In the data rows, 128 means zero.
One hidden rule gives every row of this table a label. Here are some rows, each with its label.
[122 188  89 130 110 134 121 106  97  88 144 131 165  54 124 135 142 120 127 133 102  79 127 124 134  60 162 110 149 163 120 124 122 146  76 125  97 109 117 143 111 144 100] 1
[155 205  46 153  70 122 169 104 130  85 111 199 165  45 148 144 126 162 171 116 103  30 148 164 131  74 166  82 215 112 163  83 161 130  78 137 134 118 156 255  62 104 125] 1
[153 177  97 145 104 125 129 164 122 104 123 107 167 116 151 134 122 145 120 114 122 127 158 145  71  90 127 143 189 141 131  98 142 131  92 128 205 122 125 220  83 111 144] 1
[110 224 184 146  80  65 137  74  72  94 160 156 232 149 175 125 147 140 118 147 125 108  97 106 124  45 149 165 118 117 125 154  99 144  83 105  57 102 108 110 117 178 124] 2
[139  58 112 130 149 133 158 149 124 124 115 141 107  52 117 112 120 119 147 127 121  94 145 138 138 141 113 109  90 100 127 100 140  99 136 142 147 129 138 111 145 100 135] 1
[146 168 141 112 137  93 164  95 146 130 131  87 131 122 138 137 117 151 139 118 125 104 130 137 140 125 155 107 173 121 112 147 134 109 128 142 185 119 130 162 190 125 139] 3
[116 152 179 128 103 128 121 135 109  44 132 147 179 139 124 137 117 160 134 122 103 105 109 127  94  97 130 128 162 127 142 116 144 157  92 132 139 116 158 212 101 130 134] 1
[105 185 167 125 104 105 137  96 139 107 140 139 124 134 158 137 137 113 131 129 158 151 124 131 150  86 138 145  91 153 127 159 115 154 108 101 123 123 126  83  92 148 121] 3
[151 100 180 128 194 114 115 115 144 141 137  99 161 121 144 116 123 141 134 135 149 137 133 128 184 107 137 150 102 111 121 148 118 149 143 134 127 129 127 114 113 143 127] 3
[110  86 151 147 126 124 145 140 145 124 127 130  84 176 127 115 127 119 136 137 159 150 122 135  90  99 127 139 104 170 128 115 126 155 127 146 150 130 116 164 191 149 119] 1
[ 91 123 138 121 183 134  87  97  93 200 141 106  82 216 150 122 144 134 126 150 166 180 122 141 150 105 121 123 114 148 101 116 120 128 132 130 104 119 117 123 170 156 126] 3
[123 107 130 137 100 151 138 114 158 128 127 158 129 155 107 120 131 133 121 119 126 100 131 125 123 164 135 106 105 121 137 115 124 108 127 135 148 118 114 113 155  93 132] 2
[155 153  84 129  89 122 143 150 148  97 118 158 121 124 114 144 129 141 152 107 126 104 152 146  65 153 137 136 139 144 149 120 120 158 138 135 135 138 140 180  72  75 134] 1
[137  74 165 128 165 135 109 124 163 124 124 126 170 116 114 120 137 122 121 137 136 119 147 104 142 133 125 146   8 142 120 130 122 163 122 133 169 136 128 118 135 136 115] 3
[119 102 126 142 100 113 137 139 133 140 121 131 142 134 107 143 128 154 147 110 150 126 145 135  59 113 156 124 122 129 150 120 139  72 102 136 127 126 139 133  67  98 129] 2
[125 109 124 108 245 141 124 161 141 240 124 114 113 177  96 118 135 110 124 135 139 155 126 103 108 198 118 111  96 101 133 122 126  77 117 139 146 157 115  47 158 139 128] 3
[134 136 103 128 183 154 126 122 132  86 122 151 142  83 116 115 120 128 146 118 141 134 153 132 130 162 123  84 144  97 131 103 121  92 135 120 186 121 150  68 133 116 148] 2
[125 175 157 130  59 103 142  80 116  89 129 145 128  99 188 137 142 151 141 123 146 113 101 125 125  85 151 154 137 132 134 128 135 148  93  91  86 128 110 116 107 132 105] 1
[114 255 100 139 103  69 176 129 124 139 119 162 170  88 153 133 134 149 139 127 111  76 121 133 130  58 160 146 178 158 143 130 133 193 111 126  39 130 144 129  62  98 129] 1
[139 187  93 129 201 167 133 185 155 118 114 134 115 129  98 122 132 143 116 125  76 100 148 119  75 115 110 107 167 106 114  89 139 117 113 152 145 144 159 162  79 103 152] 1
[146  59 148 123 119 127  92 101 135 184 145 136 106 178 129 129 132 116 134 120 123 173 142 113 142  97 128 130 152 144 119 148 137 115 107 126 144 107 118 120 137 116 132] 3
[115 143 232 112 175 100  99  52 121 128 143 137 132 181 156 120 170 110  86 145 171 175  77 119 188 124 111 183  83 141 100 176 109 125 144 132  51  87  95  62 205 185 109] 3
[117 141  68 129 120 155 155 157 179 123 120 105 126 102 108 139 129 140 147 102  64  94 145 125  50 132 111 112 211 125 146  96 149 102 126 145 189 145 136 158 120  93 169] 1
[141 195 111 130  61  94 141 114 132 100 109 140 161 157 121 150 121 153 140 118 137 130 151 122 125 159 112 121 185 123 132 140 121 144 116 134 125 131 137 151 158 117 131] 3
[111  92 181 135 121 125 107 118  99 142 151 170 135 149 181 122 148 123 111 124 154 133 105 114 147 137 146 178 103 172 101 151 124 175 136 107 107 133 119  75 163 167 126] 3
[178  84 121 138 136 150 170 203 158 112 108 118  71  86  86 124  96 123 164 116 116 129 178 135  66 170 101  90 255 127 140 118 137 118 130 168 146 151 173 218  87 108 164] 1
[ 98  71 200 127  46  93 117 117  99 163 134 126 152 135 142 126 146 122 122 123 149  73 118 128 191 102 117 166  42 166 116 156 115 177 133 110 111 115 104  90 118 139 112] 3
[127 106 133 114 144 180 121 147 131 179 121 114 131 193 104 120 124 104 119 132 148 169 116 123 185 135  90 122  37 111 112 141 125  80 143 133 113 126 126  51 189 146 123] 2
[152  90  90 120 121 141 139 216 154 110 113 116 117  92  82 133 103 135 149 104 125  87 148 133  70 198 112  95 179  97 117  94 143  77  90 154 160 137 150 113 115  89 136] 2
[110 150 137 131  90 114 112  97  93 110 136 139 185 162 178 124 152 121 155 132 181  94 116 117 175  71 157 163 126 164 134 140 128 143 137  97 111  90 103 122  92 186 113] 3
[137  77  31 130 121 113 120 192 143  88 101 122 149  90 110 133 110 149 140 103 114 105 151 136  89 149 122  88 220 101 152 114 152  79 109 137 147 152 155 226  51 112 140] 2
[107 186 178 139  68  88 150 107 124  84 146 196 169 101 167 134 140 178 140 106 140 104 126 153 172  88 175 118 196 128 113 128 113 150  94 122  61 112 134 175  51 137 134] 1
[146 152  99 120 185 157  95 152 145  94 126  91 103  90 103 131  99 138 162 112 148  73 134 132 109 155 119 117 104  80 153  94 130 140 143 159 165 146 141 198 129 116 140] 1
[145  47 139 119 164 162 138 153 146 162 104 105 119 120 108 109 114 150 131 121  97 151 122 115  88 148  94 131 120 130 110  90 129  88 127 157 176 136 118  91 168 108 123] 1
[161 182   0 152  29 132 180 136 164  36 116 190 175  77 154 149 108 169 185 112  52 110 145 151  96 110 137  79 181  74 157  92 165 150 102 143 133 133 164 255  17  97 146] 1
[118 109 171 103 115 149 119 103 142 169 121 117  88 128 134 124 131 104 134 130 121 147 134 128 173 172 116 137  44 105 112 126 124  91 109 111 150 155 124 199 181 146 120] 3
[120 135 225  98 147 114  66 107 117 255 132  89  65 158  98 107 132 123 104 135 147 166  76 108 192 188 122 167   0 159 115 179 119 120 166 104 123 134 109  60 221 165 112] 3
[148  98  87 128 141 164 160 195 165 102  94 104  78 169  98 126 113 111 138 129 110 130 160 116  44 210 104 111 157 132 145 116 132 112 121 149 199 139 159 175 117  91 152] 2
[ 93 131 136 140  86  87 141 100 118 122 135 138 122  93 127 134 144 150 128 125 114 119 103 131 140 129 143 117 178 112 129 134 134 152 126 114 126 117 137 228 170 115 120] 1
[100 159 213 126 182 112 116 119  93 108 142 108  93 174 117 117 128 101  96 151 161 131  92 115 175 154 159 115  96 178 122 167 128 108 166 103 146 129 104  28 183 163 103] 2
[145 100  82 137 114 101 106  98 143 102 137 152 140 144 152 127 122 130 142 120 122 150 149 126 113 135 137 142  59 103 128 145 136 120 155 126 158 122 153 164 107 119 113] 2
[119 140 136 126 133 109  91 116 134 136 135 134 128 110 145 112 132 155 120 137 112 111 122 119 117 122 133 137  44 150 115 142 112 112 152 105  57 138 139 114 180 142 115] 2
[101 179 169 135 142 121 126 104 145 159 135 132 142 178 163 133 122  86 100 129 143 147 123 125 181 153 147 170  50 154 113 141 129 144 132 126 145 115 109  65 210 153 102] 2
[ 94  77 201 146 105 100 101  57  70 160 159 147 136 160 132 118 154 132 113 144 186 179 108 116 134  73 133 152  86 154 113 153 115 197 129 110  59 115 105  53 176 149 103] 1
[134 156 149 133 128 109 129 167 134  95 127 129  95 113 121 136 128 122 113 136 147 139 141 132 115 189 127 114 155 115 113  98 122 134 167 105 118 119 127  35 144 130 124] 1
[115 110 115 124 148  98 109  74 103 156 152 152 147  93 150 136 151 149 115 142 126 114 121 126 143 136 131 155 142 206 124 130 115 163 133  83 129 106 123 104 181 133 108] 3
[113 154 112 126 109 144 110 133 131 189 143  72  89 144 100 118 129 121 116 120 129 103 133 122 113 156 124 126 148 127 129 117 107  74 167 138 118 143 108 110 174 169 125] 2
[137  82 223 130 133 156  80 138 132 149 142 127 141 162 141 125 129  77 116 148 119 138 110 120 124 199  98 128  90 128 104 163 115  99 132 122 129 132 110 118 162 139 130] 2
[112  96 108 121 115  93  86 156 133 211 110  98 122 152  97 117 121 117 106 132 121 124 122 136 118 128 101 140 118 122 106 111 145  96 137 139 147 128 141  84 222 137 130] 2
[ 91 187 164 140  94  90 140 112  79 110 131 166 165 131 146 132 133 127 122 126 117 134 117 142 127 100 169 153 121 142 121 137  97 141  66  94  81 105 108 123  99 160 122] 2
[109 177 121 126 160 143 127 134  95 200 146 159 165  90 137 128 122 139 128 135 136 108 118 123 111 140 122 173 160 132 112 130 128 127 131 114 103 131 124  80 108 127 124] 3
[145 109 162 130 122 156 115  93 112 191 121  89  92 132 118 123 126 110 109 137 123 151 137 122 123 217 123  93  74 119 111 132 150 135 138 129 131 130 134 144 158 102 132] 3
[159 183 107 129 163 120 147 169 129  94 104 116  68 124 132 142 141 151 155 124  93 131 140 128  83  88 151  96 182  93 135 108 144 136  94 143 171 137 127 133  57 107 141] 1
[131 141 116 127 180  96 146 141 130 176 134 158 120  93 142 130 137 123 146 146 145  97 126 115 112 170 132 127 154 135 124 116 119 160 110 137 168 103 140 126 104 124 126] 1
[115 197 122 139 104 115 140  90 138  29 136 134 129  64 113 143 146 154 131 136 116  75 140 127 151 114 122 129 163 147 132 151 127 147 114 119 106 117 133 175 119 110 123] 2
[135 205  54 134  74 135 142  97 123  89 135 128 141 189 137 135 123 159 118 132 123 119 135 130 154 143 140 154 127 138 140 127 125 123 131 129  75 116 121 128 105 119 131] 2
[139  59 187 104 196 131 102 150 147 162 139 127 102 168  88 130 121 139 107 143 131 186 113 108 131 116 133 137  66 129 119 111 116  77 156 125 167 132 135  77 126 121 124] 3
[ 96 103 125 131 147 121 125  88 130 205 148 107 127 107 129 131 108 147 123 122 140 131 114 107 136 164 111 139  72 134 116 159 120 117 123 112 107 121 113 131 108 175 131] 2
[110 173 106 133 101 127 120  83  82 157 142 141 159 152 157 118 140 134 143 132 160 152 114 129 160 129 153 114 104 133 118 159 114 224 125 114 132 133 118  67 128 149 125] 3
[130  76 104 111  99 117 167  74  98  64 123 103 160 152 110 138 137 107 112 128 115 134 119 128 190  88 144 129 110 149 126 122 123 111 105 122  68 129 113 150 118 120 127] 3
[135  92  91 124 153 111 128 162 133 146 134  93 148 103 122 128 113 111 138 137 115 153 137 114 138 137 118 128 141 127 121 131 134 135 125 139  98 137 143 128 151 133 145] 3
[ 91 185 108 143 121  59 118 120 110 109 128 170 173 114 152 122 132 149 122 121 132 111 101 130 181  89 142 132  78 188 133 117 136 179  87 119  99  99 119 158  70 124 123] 1
Which label does each new row get?
[123 200  96 151  92 115 161  87 149  94 140 144 171 146 135 116 127 150 117 125 112 137 121 136 156  93 153 135 184 142 129 101 129 134  84 101 103 138 132 185  13 120 125] -> 1
[174 120 109 105 170 157 125 185 139  84 113 144  72 137  89 135 121 124 134 125 110 163 142 111  62 193 106 108  93 113 155 117 139  78 124 145 151 146 147 193 133 134 122] -> 3
[120  78  77 121 163 148 117 172 160  91 132 121  92 130  97 138 100 130 144 133 118 131 148 123  94 112 119 108 144 128 119 165 111  83 152 167 123 129 122 156 154 128 137] -> 2
[108 189 120 138 101 118 152  86 115 108 136 148 166  54 168 129 144 147 122 129 134 133 113 144 144  32 153 120 170 162 138 152 141 151 123 120  68  95 109 212 104 136 113] -> 2
[140 195  74 145  94 163 155 191 136  50 102 155 163  96 128 133 116 138 170 109  99 152 160 133  92  89 116  86 167  92 146 106 134 185 121 125 178 134 140 220 128 115 147] -> 1
[112 196 160 130 165  98 147  93 124 102 135 110 187 119 157 144 144 129 126 134 151 123 132 124 163 140 148 165 143 177 132 137 122 159  88  95  89 137 109 150 216 130 113] -> 3
[122  63 208 130 155 113  99 103  79 223 147  76 119 207 147 114 130  96  99 151 139 160 100 120 166 157 137 163  42 134 116 155  89 146 154 135 117 110 113  55 199 157 100] -> 3
[ 85 103 154 125 129  79  92  39  96 171 138 155  80 197 159 119 120 126 102 143 159 156 126 120 170  72 169 165 129 145 119 173 121 189  91  89  99 106 110  87 129 146 142] -> 3
[118 168 174 135  81 153 142  80  94 125 145 123 138 182 150 113 136 127  87 137 159 109  99 124 156  75 152 140  29 172 119 176 105 181 129 129 121 115 141  99 217 161 106] -> 3
[ 76 174  81 149  87  64 179 105 103  75 126 176 209 125 151 135 132 152 160 125 160  82 108 144 211  82 195 137 160 160 128 123 112 183 100  98  84 111 111 191  81 141 119] -> 1
[169 167  96 122 102 137 168 220 156 155 121 158 119  77 104 140 109 133 132 108  65 118 141 149 108 107 119 108 156  82 145 118 159  93 113 160 215 140 143 150 166  93 149] -> 2
[137  93 154 122 106 105 150 148 113 101 141 132 121 150  98 127 110 144 117 128 132 166 140 129 148 126 160 116 144 146 140  92 144 133 141 118  87 136 134 116 128 124 136] -> 1
[131 206 120 152 114  94 159  83 127  53 122 143 209  58 147 131 149 166 124 113 117  77 103 148 146  91 170 115 154 140 150 136 149 208  88 118  50 125 121 136  65 180 139] -> 1
[113   0 237  98 230 160  88 167 163 165 120  78  47 195 111 109 113  72  92 153 127 168 138 123 109 208  73 144  77  97  99 138 121  84 173 143 181 150 127  56 166 137 110] -> 3
[111  31 199 126 189 156  90 144 152 188 143  82  66 179 100 117 147 108 117 137 153 187 109 116 151 172 121 153  59 122 116 156 126  57 163 106 104 138 111  68 210 144 123] -> 2
[132 105 144 123 119 128 124 125 144 176 136 122 113 102 140 139 116 124 106 139 152 124 143 118 121 106 119 123 183 116 136 134 125  89 135 124 155 112 124 109 143 130 107] -> 2
[145   0 157 108 163 169 116 152 158 186 115 104  42 165  82 119 118 125 134 135 137 159 133 119  65 188  98 115  90 112 125 113 119  87 176 180 199 167 124   6 188 120 113] -> 3
[132  71  95 144 178 134 134 149 116 181 147 135 133 150 105 129 122 128 118 127 135 164 132 124 148  46 156 132  93 127 120 159 138 142 107 120  96 110 106 106 179 134 115] -> 2
[133 130  99 125 100 147 126 196 147 100 121 143 112  78 118 129 133 130 139 130  88  86 149 144 115 145 142 125 155 122 140 146 145 147 134 138 122 130 135 150 116 131 160] -> 3
[107 163 116 126 102  79 117 100 115 151 140 120 151  73 151 129 150 129 103 142 171 151 104 112 175 121 163 118  98 147 135 140 101 158 101 131  93 105 121  62 114 158 117] -> 3
[141  26 196 102 140 185 106 103 139 217 131  28  72 252  94 114 127  87 129 153 165 137 119  96 138 190  62 117  40 108 109 126 120  59 166 146 155 130 132  89 182 138 127] -> 3
[127 251  85 158  33  70 172 137 108  10 136 176 191  66 180 149 140 152 147 107  96  72 137 155 125  49 152  77 178 116 145 119 127 137  47  96  87 121 153 179   8 139 136] -> 1
[136 191  37 141 121 102 121 116 135 124 140 150 129 163 102 115 121 139 147 134 115 105 122 146 134 149 104 146 142 141 123 128 125 162 138 108 131 121 119 127  82 133 135] -> 1
[155 101 171 113 232 152 119 141 111 168 130  91  52 205  86 101 124 129 109 147 168 111 129 105 159 215  66 165  80  85 107 141 127 128 151 132 137 149 104  48 164 114 115] -> 3
[127 193 161 159   7 100 124 121  90 143 138 182 156  86 172 134 145 153 144 128 140 135 109 134 199 107 135 171 171 130 129 128 110 198  91 125  68 112 121 169  94 138 104] -> 1
[144 100 137 123 145 120 124 121 109 139 130  98 113 122 144 124 129 112 125 126 135 115 143 115 143 156  99 142  93 110 128 138 130  74 143 148 128 142 104 108 118 107 132] -> 2
[175  59 110 128 209 201 108 207 201 104 106  97  35 185  94 122 110 122 150 121 107 150 139 130  65 203  84  86 130  58 110  96 132  68 150 143 213 174 139 166 175  96 151] -> 2
[136 205 184 114  87 106 157 101 120 148 143 119 113  81 128 121 119 121 151 135 144 148 103 121 137  87 145 135 153 135 107 139 126 177  95 112  87 109 122  54  93 143 105] -> 3
[121  31 158 129 149 131 132 135 137 173 147  59  95 195 144 135 136 138 114 138 105 103  97 117 176 165 110 133  72 154 124 160 113 115 131 117 166 128 131  41  99 166 112] -> 2
[134 140 137 116 172 155 130 123 128 142 128 124 131 146 126 128 121 112 139 124 120 112 131 131 108 143 126 134  89 129 125 129 121 128 122 124  92 109 126 176 194 109 125] -> 3
[114  87 146 123 148 133 137 173 133 142 136 137 100 156 133 119 113 108 116 117 119 149 139 101 159 122  87 129 141 110 133 136 120 134 144 113 130 126 118 118 133 149 130] -> 3
Which column or columns does the hidden rule look at? Columns are counted from 0, in order:
3 31 33
